One vector is turned by the same rotation once a tick. Each row is the vector after some number of ticks, and that number follows the row.
The counts run from 0 to 163.
[-10   2 -27 -25  -9  -4  34 -43 -33  -8  18  59 -34   0   5  11 -21  11
  19  47 -39  31 -12 -14  18  19  10 -22 -35  19  18 -31  56 -10 -25 -37
  21  10  -1 -10 -14 -13  -2 -28 -28   7   9  27  22   2 -55 -14  23   9
  14  -8 -33 -13  20  -3 -28 -20   1   9   1 -13   8   0  26  13  -1  -3
   4]	22
[ 30  -6  20 -16 -15  29  13 -22 -25   6  13 -49 -30 -15  24   6  24   3
  -8   3   8  -6  10 -17  24  19 -19   8   5 -14 -47  31 -24   9  13  14
 -15 -14  11  15 -35   3  -4  -5  28 -15  17 -16 -36  -9  11 -11  -9 -23
   6   2  52   3 -21  41 -15  -3 -32  12 -31   5 -39 -46  34 -24  26  23
 -35]	57
[  9   2 -32 -45  -7  -8   7 -42 -31  13  18  32  -9   8  18  11 -27 -17
 -12  38  -1   2  -3   9  20 -19  22   5   4  14   9 -25  72  12   2 -29
   7  12  26   4   3 -18 -13 -20  -7  21   3  32  40  12 -35  21  26  29
  -1 -12 -32 -14  42  -2 -11 -44  22  -1 -34  -4  43  25  28  20 -12  -4
  17]	18
[ 22  -6 -52 -20 -20 -33   5  -2   5  18 -16  19  37  38  47  43 -38   3
 -36 -13 -35   3 -21   5  21 -18 -14  20  -1  -6  17  26   8  29  31 -17
  11  -1  14  16 -21 -11  25  25 -16   6 -12   7  14 -21  41  12 -15 -33
  -3  11 -35  -7   9 -28  35   8 -10  17   1   4  13  27 -23 -17  17  11
  36]	103
[ 26   1  22 -43 -28   3 -30   1 -28  28 -29 -22   8  26 -19  15  24  27
 -40 -46  47 -29  -2  43  -1  16  29  26   8 -26 -16 -12 -11 -14  25  29
   0 -14  -4   3  -6  -6  -9  22  11  -5 -20  41 -23   2   6  12   2 -19
 -13  22  22  24  34  25  14 -10   4 -13 -13   5   0 -18  -9 -35 -17   2
  35]	79
[ -8 -16 -24   7  15  10  14 -16 -46   7  15   8  -3 -11  49   4 -29   6
  11  28 -39 -43  -6  38  14 -13 -23 -31 -26  15  -5 -16  28  -1   3 -11
  53  19 -17  39 -37  -6  -6 -10  -4   1 -10 -13  34 -24  25 -34   2 -15
 -15   2 -19   3  16  -1  20  -4 -31  -1  -8  14 -24   2  32 -22   7 -19
   8]	126
[ 27  17  12 -21  -5  32  -9 -29 -40  24  31 -13 -35  23 -27 -39  31  24
  15 -30  41   3  28   8 -17  29  28  33  14 -18  -7  -5  22  -8 -31   2
  -3  18 -14  26  13  -6   5 -16  23  16   8  37 -44  14 -45 -15  26 -23
 -36  -3   4  14  20  45 -31 -21  -7   4 -29  -2  -6 -13   1 -15  -7  11
 -22]	162
[ 19  -1   7  21  26  33  32  -7 -36  -8  27  -1 -30   3  54  -3 -39   0
  37   7 -40   8   7  15  38   3 -53 -35  -6  -3 -28   4   9  17 -12  -5
  22  22 -11  22 -15 -11  22  -8  37   2  23 -19 -27   6   5 -28  33  -9
  -6 -39 -11 -36  -7  11 -28  -3 -19  -2 -10  16 -32 -25  18  -1  36  -3
 -19]	141
[ 27 -15  48 -28 -46   3  52  -7   7  -9 -17 -13  -9 -17  -8  20   0  16
 -13 -21  14  51  -9 -30  15  52   3  13  -5 -25 -35   2 -54   3   6  31
   2  -5  27 -52 -24  -7   0  18   1 -25  -7   5 -11 -13   3  -1 -20 -20
  21 -21  19  13  -4  15  -6  20 -10  -9  13 -35 -31 -39   9 -10  39  10
   3]	72
[ 29 -21  10  11  19  17  59 -17 -22 -23   8  25 -15 -32  37   1 -47 -13
  24  38 -38  40   8 -23  33  -5 -18 -22   2   6 -27   2  26  17 -12   3
  33  32  -3 -13  -1 -14  -4 -17  10 -34   2 -18  31  14  -9 -16  13  16
  16 -55 -32 -41  -3 -11 -31   8   8 -11   9  -9  -7 -13  32   7  30 -23
 -19]	137
[  5  -9  44 -29 -23  18  25   2  -9 -14 -14   1  -9  -9 -34   2  16  36
  10 -43  24  10  -9  12   0  67  23   7 -21 -30 -34  -4 -47 -13 -13  26
  11   5 -14 -40  -2   7  -1   6   7 -16 -11  32  -6   3  -2 -23 -14 -23
  20 -11  19  40  18   3 -11  33  -3   5  39  -8 -21 -44 -12 -18  16 -12
  22]	77
[ -3  -1  12   6  -8  50  34 -10 -37   3  29  -2 -17 -51  -5 -26  24  21
  30   6 -40  17  20  -8   1  45  -6 -12 -12  11  -7  19  10   6 -23  13
  13  24 -13   0  -4 -11 -20 -34  24 -47   5  -6  -5  12 -10 -21 -23  -5
  29   0  23  12 -20  -5 -17  27  -6   9  -5   4 -25 -19  36 -24  18  -1
 -38]	44
[ 12   0  21 -12  24  27  27 -22 -55 -12  18   8 -44  -8   5 -21 -10  12
  42  22   2  -4  10  19  -8  20  13 -17 -33  -2 -14 -40  19 -27 -27  -8
  26  20 -25   2  -5  -6 -16 -36  15 -18  -1  22  16   5 -48 -40  42  -3
 -24 -28 -31   3  19  17 -24   5  -9 -13   3 -16 -13 -27  40   1   1 -23
 -15]	143
[ -4   3 -51 -13 -21 -10 -14   7 -11  33 -18  16  49  27  -2  29 -12  21
 -48 -43 -12 -29 -30  35  -4   7   1  32  -2   2  22  12  23   9  17  -9
  33  19  -5  20  -1 -12  11  22  -5  -5 -27  30  15 -17  33   6 -23 -34
   1  18 -34   6  39  -9  45   8   2   4  -3  19  20  34 -22 -36  -1 -10
  49]	98
[ 48   3  42  -1  15  31  35 -20 -16  -6  20 -15 -11   5  15 -24 -15  -3
   8  -6   1  54  28 -14  16   5   3  18  36 -14 -16  30  19  31 -23   2
  12  30   8  -4  24 -18  17 -14  46 -22  21   5 -28  43 -32  10  10  13
   7 -54  -1 -39 -14   7 -31 -16  17 -21 -15  14  -5 -10  11   3  22  -8
 -31]	151
[ 22  -2  60 -14 -13  39   7  -4 -13   7  -4 -51  -9 -27   2  -5  43  20
 -11 -28  26 -19  18  15  21  36   3  15  15 -15 -41  29 -29   5   6  36
   6   0   7   7  -5 -13 -11  -1  45 -35   3  -6 -11  13  26   0 -17  -5
  32  -4  59  12  -3  20 -13  19  -8  -1 -10  18 -39 -35  21 -36  28   2
 -16]	62
[  2  11   6  -7  25  29  32   8 -27 -12  28   3 -27 -26  18 -26 -21  18
  39  43 -19 -14  17  46  28   3  25 -52 -19  -4 -34  19  10  11 -23  -6
  47  19 -16   2   4 -22   7 -24  12 -14  14   6  32  20   5 -20  -3  41
  19 -26   3  25   7 -27 -31  -7   9  14  12  43  11  13  32  13  16 -26
   6]	128
[ 51 -19   3 -34 -37  21   1  -8 -19  19  -9 -24  -4  11 -36 -21  33  23
  -2 -28  56  -5  30  -8  -8   2  21  14  10 -10  -5  -5 -19  -7   5  39
  -5  30 -33 -14  24  10 -16   7  50  -7  -7  31 -29   6 -23 -36   2  -2
 -11   9   9  18  18   6 -51  20  28 -12   9 -14 -27 -20  -3 -45 -21  11
   7]	64
[ 11 -13  13 -19  18  30   9 -35 -62   2  21  -1  -3   4 -31 -22 -10  19
   8  -4  10  -3  34   2  -6   7  15  13  -2   4  22 -35  45 -23 -30  -7
  24  31  -9  18  16  -6 -28 -25  40 -23 -21  14  15  25 -47 -24  43   7
 -18 -24 -42 -22  24  21 -20   5   9 -27 -16 -20  -7   2  21 -27  -7 -26
 -22]	148
[ 42  -8 -10 -38  21  14  21  -4 -48  -3  19 -21 -26   8  21 -10 -28  -4
  -3  54  30  -5  24  27  21 -46  37  -3   2  15   0  -7  49   6  -8  -2
  24  23   0  15  22  -6 -14 -16  28  -1 -14   5  30  24 -18 -16  20  42
 -20 -25 -34  -6  26   2 -35 -29  33 -19  -8  12   6  16  41  18 -25  -9
  -2]	134
[-14  -3 -28 -22   6   8 -15 -38 -31  27  11  21   7  14   6   5 -17  -6
   4  -1  -5 -44   2  42  31 -28   1 -17  10  17  11  -2  66   8   7 -23
  23  32   2  34  15 -26  22  -5  16  32   4  31   6  19  -3  10  24  18
 -14  19 -28 -17  49   6   0 -36  15  -2 -19  24  33  31  -2   2 -15 -21
  33]	14
[  3   4 -28  -5 -19 -22  36  13  10 -10  -7  31  17   9  39  34 -53   9
 -15  -1 -62  37 -37  -5  31  25  -5  -2 -10   3  -5  35  -2  33  17 -15
  27  11  12 -20 -21 -17  25  16 -20  -1 -12   5  26 -26  35   2 -36 -24
  31  -6 -19  15  -1 -43  28  15  -3  27  16  11  15  15  -5   5  29  -4
  28]	104
[ 18  33  -6 -45 -24 -16  -2  39   0  -7  -9   8   1  28 -18  -5   4  40
  -5 -21  17   0 -16  52  -5  42  50  -2   4 -28  -1  29 -10  18  -8   9
  17  20 -15  -9  25 -19  23   4  -4  20 -11  38  -6  12   4   1 -22   2
   6   2  -3  59  21 -40  -9   3  34  20  34  25  35  23 -26   6 -18   2
  66]	96
[ 18 -20   0 -27 -23  33   7 -24 -44  18  -9 -23 -19   4 -14 -10  32  32
  -5 -22  30 -33  16  -6 -25  20  17  16  -7   2  -7 -22  -3 -32  -2  29
   7  12 -17   2 -18  14 -38 -17  26 -19 -15  21 -17 -17 -21 -45   8 -29
 -21  16  -2  23   9  39 -20  24 -23  -4  -3 -26 -51 -25  22 -49 -13   5
 -21]	60
[ 19  10 -35 -25   3  22  20 -22 -35  16  29  10 -12  -1 -18 -37  14  27
  24  24 -23  26  23  -5  15  16   6  -4  -3  22  17  11  45  28 -32 -24
   8  47 -22  16  27   0   4 -36  31   0  20  34  -9  35 -41 -13   6  24
  14   2 -18  -9  10 -22 -47   1  40  12   3  19  31  16  11  -9 -14  -1
 -15]	31
[  9  -4 -26 -17   7  -8   7 -26 -25  29  14  26  -6  25  49  17 -29 -15
  -4  19 -23  -5  -2  18  41 -21 -16   9   4   4  -5   8  54  23  -2 -33
   7   5  26  41  -3 -24  28  -6   4  24  18  19   2  15 -13  29  23   2
  -7  -4  -7 -44  24  23   4 -63   3   6 -44  17  23  23  12   7   5   0
   7]	19
[ 31 -28  -2 -22 -22  23  -7 -29 -28  40  -6 -17  12  23 -24  -6  19  11
 -34 -29  44 -21  22 -12  -2  -7  -1  38  14  -1  -3  -5  -3 -16  19  37
   0  28  -1   6   5   6 -26   9  56 -12 -30  12 -10  -1   5  -8   4 -13
 -12  14  -7  -7  21  32  -6  21   5 -19  -7 -17 -33 -12   3 -61 -11  -1
  -5]	65
[ 16  10  -1 -30 -23 -25  -2   0  -5  20 -23 -13   4  26  30  53 -24  10
 -49 -31  -1   0 -48  20  12  36   9  31  -7 -26 -23   9 -21   7  29   7
   0 -35  17  -6 -41 -25  19  21 -24   4 -19  10   9 -14  27  16 -23 -44
  10  -3  19  13  33  16  48 -14 -19  -6  -6 -11  -2 -16 -17 -16  25  12
  24]	89
[ 27 -17  18 -15  19  18  41   4 -26 -27  27  -1 -13 -26  11 -22 -29   1
  15  56  13  20  29  17  21 -13  35 -16  -1  -2 -15  11  39  11 -24   0
  28  32  -2 -12  16 -16  -4 -18  22 -18  -3  -2  37  35 -19  -1   0  52
  17 -49 -24 -11  15 -28 -32  -5  29 -14  -8  23   5  13  47  13  -3 -18
 -13]	133
[ 33 -22  -1 -13 -21  38  38 -20 -14   4   9 -12   0 -32 -18 -27  29  15
  13  12 -19  33  39 -42   4  24   5  15  11  16   5  17  10  17 -23  19
   0  51   8 -10  24  -8 -20 -27  43 -43   2  -5   7  19 -23 -26 -28   9
  30 -17  -3 -10 -17 -15 -43  45  32   1   4  -5 -26  -7  20 -29  16   1
 -47]	49
[ 16 -14 -51 -20 -19 -33  23 -20 -18  -4   4  31 -10  30  22  30 -47 -13
   4  13  10   3 -13   8  17 -32  -1  -4 -10  -2  12 -20  28   8  -5 -13
  17  22   1 -13 -10 -25  12  21 -17  64  -7  33  11 -25  -6  -9  43 -11
 -39 -12 -50  -8  39 -10 -14 -32  -6  19   1  -7   0  15 -19  27  -5  -8
  54]	4
[ 31  14   3 -19  -9   9  32 -21 -21  -8  26  -6 -19 -14  18  -6   2   4
   7  41 -23  59  18 -27  23   6  13  -2   6   8   1  33  36  37 -23 -20
 -11   8  20  -3   5 -17  10 -28  19 -22  24   1   6  27 -42  12 -14  28
  30 -32   9 -18 -27 -17 -39 -27  24   8 -21  16  15  -4  34  13  17  16
 -38]	35
[ 12 -11 -52 -17  -2  -8  28  -2 -15  -7   0  30   1   4   0 -14 -31  18
   0  35 -20  -3  -3  34  -6 -16  32  -9 -16  16  27   7  37  14 -11  -3
  36  40 -23  -9  10 -11  -4  -3 -23   2 -21  21  57  -4  -5 -19 -25  22
  13  -5 -52  26  24 -53  -5  20  30   8  22  17  25  40  11  -3 -34 -17
  28]	115
[ 14  -1  41   4  33  44  24  -2 -33  -3  20  -5 -10 -11  18 -39   3  16
  39 -15 -26   0  29  25  33  16 -31 -26  19  -5 -32  12  10  12 -23  -3
  29  33 -10  19  27 -21  29 -23  59 -26  21  -4 -30  34  -7  -9  13   8
   9 -26   7 -28  -8   8 -27   6   7 -13  -3  34 -11  -6   9  -9  25 -30
  -9]	146
[ 37 -15 -12 -10   8  -4  10 -45 -45  13  14   7 -16  27  -3  -8 -15  -5
 -11  -3   8  26  13 -39 -16  -3   0  39  12   8  17 -33  38 -11 -11  -3
  18  18  14   3  -8  -2 -13   3  30  -8  -1  10  -4   4 -58 -26  43 -14
 -28 -27 -39 -37  15  30 -29 -16  -2 -28 -18 -19 -23 -13  17 -19  15  -3
 -28]	153
[ 35 -18  23  -9 -38  16  26 -24  -6  14 -29 -14  10   7  19  31  -1   0
 -27 -41   2  22  -5 -35  18  22 -30  24   3 -18 -31   1 -36   2  29  32
   0  -4  12 -18 -39  -5   3  28  34 -19 -15  -3 -15 -16  25  -1  -4 -44
  29 -13  15 -16   1  23   6  29 -19 -12   5 -21 -47 -35  -2 -31  41  16
   7]	71
[ -7   4  25 -16  -4 -18  44  -6  -1 -22  18  22 -36 -32  26  17 -30  10
  31  14 -12   8 -23  40  46  38   3 -34 -24 -19 -33   3  16  21 -12  -5
  14  -2   8 -18  -4 -43  29 -10 -29  32  18  20  16   2   2   4  17  14
  16 -28  -1  13  27 -17  -7 -34 -16  33   8  17   3  -3  10  51  14 -20
  38]	7
[-26 -17 -19   0   9  12   9 -23 -35  11  20  28   2  -8  26  11 -18   9
  12 -22 -53 -52  -6  48  34   7 -38 -13 -10  -2 -11 -12  36   5  15 -19
  35  33  -6  30 -11 -30  30  -3 -13  23 -13  21  13   1  22  -6  35 -25
  -9  12 -12 -11  30  11  21 -10 -27  23  -2   8   2  19 -18 -15   6 -33
  34]	10
